Each named turn below is shown by a few rows before and after it. Which turns, in which order, take the first row of each later pair to the second? The first pair is answered.
j_699 (before => after):
-.04 .07 .00 -.24 -.07 -.27 .10 -.17 -.04 .03 .08 -.17 .05 .07 => .07 .03 -.01 -.06 -.14 -.03 -.11 -.14 -.06 .08 .01 -.33 .09 .17
-.15 -.03 -.13 -.17 .16 -.14 -.23 .15 -.31 -.17 -.02 -.32 .21 .24 => -.21 .00 -.14 -.26 .17 -.26 -.13 .13 -.30 -.21 .03 -.23 .18 .18
-.07 -.12 .19 -.45 .17 -.23 .20 .04 .06 .04 -.31 .12 .10 -.24 => .16 .14 -.10 -.25 -.44 -.17 .05 -.02 .33 -.19 -.19 -.15 .07 -.03
.00 .13 -.28 -.14 -.25 -.05 -.29 -.21 -.02 -.13 -.02 -.61 .05 .31 => -.19 -.20 .05 -.23 .40 .07 -.26 -.12 -.33 .17 -.21 -.43 .10 .16
j_56 (before => after):
.14 .10 .22 -.02 -.15 -.02 .12 -.03 -.04 -.01 .03 .10 .03 -.16 => .10 .06 .27 -.10 -.04 -.07 .11 -.01 -.10 .02 -.01 .07 .06 -.14
-.13 -.03 -.07 -.02 .07 -.05 .23 .01 -.02 -.05 .19 .39 -.16 -.27 => -.17 -.07 -.02 -.08 .17 -.08 .23 .03 -.08 -.02 .14 .36 -.12 -.26
-.12 -.04 .06 -.17 .12 -.07 .14 -.05 .03 -.02 .09 .16 -.02 -.22 => -.16 -.08 .05 -.17 .22 -.03 .08 .00 -.06 -.01 .09 .10 .01 -.18
j_592 (before => after):
.23 -.01 .08 .17 -.05 .23 -.09 -.07 .07 .15 -.16 -.04 -.04 .02 => .25 .01 .16 .11 -.05 .13 -.02 -.11 .14 .16 -.20 .03 -.04 -.02
-.10 .12 -.06 -.11 -.02 -.20 .10 -.13 .01 -.14 .07 .03 -.06 .01 => -.19 .04 -.10 -.05 .10 -.07 .09 -.07 -.10 -.10 .13 .09 -.09 -.04
-.07 -.25 .04 .01 .08 -.01 -.03 .14 -.20 .07 .01 -.17 .06 .08 => .04 -.15 .06 -.04 -.08 -.13 -.04 .09 -.08 .02 -.05 -.27 .11 .15
j_227 (before => after):
-.08 .02 .00 -.27 .04 -.37 .15 -.13 -.13 -.16 -.03 -.20 .00 .02 => -.05 -.04 .13 -.27 .15 -.34 .17 -.15 -.15 -.06 -.11 -.15 .01 -.02
-.13 -.22 .04 .04 .05 .13 .16 -.02 .04 .08 .04 .16 -.15 -.15 => -.18 -.23 -.07 .07 .06 .20 .09 .04 -.04 .04 .10 .08 -.13 -.10
.08 -.01 .16 -.01 -.03 -.15 -.13 -.09 -.05 -.10 -.11 -.28 .15 .21 => .09 .00 .15 -.01 -.05 -.17 -.11 -.10 -.03 -.11 -.11 -.27 .15 .21
-.16 -.15 .17 -.20 .39 -.13 .16 .04 -.19 .06 -.12 .11 .02 -.13 => -.27 -.14 -.08 -.13 .36 -.02 .02 .16 -.33 -.06 .04 -.06 .04 -.01
j_808 (before => after):
-.01 -.01 .07 .02 .13 .00 .06 -.03 .13 .11 -.09 .00 -.03 -.04 => -.03 .00 .07 -.01 .13 -.03 .06 -.03 .12 .10 -.09 -.01 -.02 -.04
.19 -.06 -.06 .13 -.09 .11 -.14 .17 .14 .12 .03 -.33 .03 .04 => .07 -.16 -.07 .19 .07 .24 -.09 .21 .03 .19 .10 -.18 -.03 -.07
-.06 -.01 -.23 .16 .05 .26 .16 .12 .00 .09 .39 .22 -.27 -.09 => -.21 .02 -.24 -.17 .22 -.10 .24 .16 -.10 -.02 .38 .15 -.16 -.04
-.15 -.20 .11 .08 .36 .35 -.16 .15 -.19 .13 -.12 .03 .07 -.11 => -.21 -.12 .11 -.23 .42 -.01 -.11 .16 -.23 .00 -.17 -.10 .19 .00
Then:
Each pair is two turns apart.
.01 -.08 .19 -.13 .25 -.21 .16 -.24 .02 .17 -.13 .32 -.14 -.16 => -.23 -.10 -.34 .02 .25 .09 -.15 .04 -.32 -.05 .19 -.05 -.08 .11
j_227 then j_227
.01 .10 -.27 .13 -.15 .10 .03 -.07 .12 -.01 .33 .14 -.04 -.24 => -.10 -.08 -.09 .07 .21 .13 .07 -.03 -.04 .15 .24 .25 -.02 -.33
j_699 then j_699
-.06 .01 .17 .04 -.02 -.14 .00 -.09 .00 -.10 -.04 -.15 .05 .04 => -.09 -.01 .15 .03 .03 -.14 .00 -.07 -.05 -.10 -.04 -.15 .06 .04
j_56 then j_699
-.08 .23 -.29 -.30 -.25 -.38 .21 .00 .06 -.32 .23 -.12 .03 .02 => .01 -.14 -.17 .25 .04 .50 -.29 .16 -.25 .06 .06 -.34 .07 .13
j_699 then j_808
-.17 -.08 -.03 .10 .12 .28 -.22 .07 -.16 .15 .07 -.16 .03 -.01 => -.10 -.07 .23 -.15 .21 -.03 -.13 .00 -.08 .20 -.16 -.16 .13 -.01
j_592 then j_699
-.17 -.10 .17 -.15 .30 -.08 .26 -.10 -.05 .10 .12 .42 -.02 -.23 => -.13 -.11 -.21 .11 .13 .31 -.28 .13 -.28 -.04 .20 -.21 .13 .21
j_56 then j_592
.13 .11 .05 -.03 -.08 -.01 .08 -.11 .15 .07 .00 .09 -.05 -.07 => -.01 .00 -.06 .06 .09 .19 .02 -.01 -.04 .11 .11 .10 -.07 -.09
j_592 then j_227
.09 .08 -.10 .09 -.10 .02 -.01 -.07 .12 -.02 .01 -.04 .01 -.10 => .05 .04 .02 -.02 .05 -.08 .08 -.08 .09 .04 -.04 .07 .01 -.17
j_592 then j_56
-.19 .00 -.35 .13 .02 .20 -.15 .16 -.19 -.16 .22 -.19 .01 .18 => -.27 -.03 -.35 .16 .10 .24 -.05 .14 -.20 -.12 .29 -.02 -.07 .04
j_699 then j_56
.03 .21 -.21 .25 -.26 .01 -.13 -.02 .02 -.12 .03 -.11 -.02 .25 => -.26 .04 -.23 .23 .13 .11 -.01 .07 -.23 -.04 .17 .14 -.09 .07
j_808 then j_808
.27 .04 -.13 .07 -.25 .20 -.36 .00 .01 .01 -.15 -.35 .08 .26 => .41 .10 .13 -.03 -.33 .00 -.15 -.17 .25 .10 -.30 -.13 .04 .11
j_227 then j_227
-.07 -.06 .08 -.63 .33 -.37 .13 .10 .01 -.05 -.12 -.02 .04 -.04 => -.01 .02 .08 -.54 .15 -.36 .30 -.02 .20 -.04 -.04 .22 -.10 -.22
j_699 then j_592
-.17 -.03 -.02 -.16 .10 -.16 .16 .07 -.07 -.14 .07 .11 -.02 -.02 => -.15 -.04 .02 -.14 .11 -.14 .19 .05 -.05 -.10 .05 .16 -.03 -.06
j_808 then j_592
-.25 .01 -.14 -.04 .13 -.07 -.06 .05 -.09 -.05 .16 .03 .02 -.02 => -.22 .07 -.18 -.04 .03 -.10 -.04 .02 -.02 -.09 .20 .03 -.01 -.02
j_227 then j_592
-.05 .02 -.01 .19 .00 .00 .10 .11 .01 .05 -.18 .17 -.16 -.27 => .01 .16 -.16 .17 -.23 -.09 .04 .11 .09 -.11 -.13 -.01 -.12 -.13
j_808 then j_699
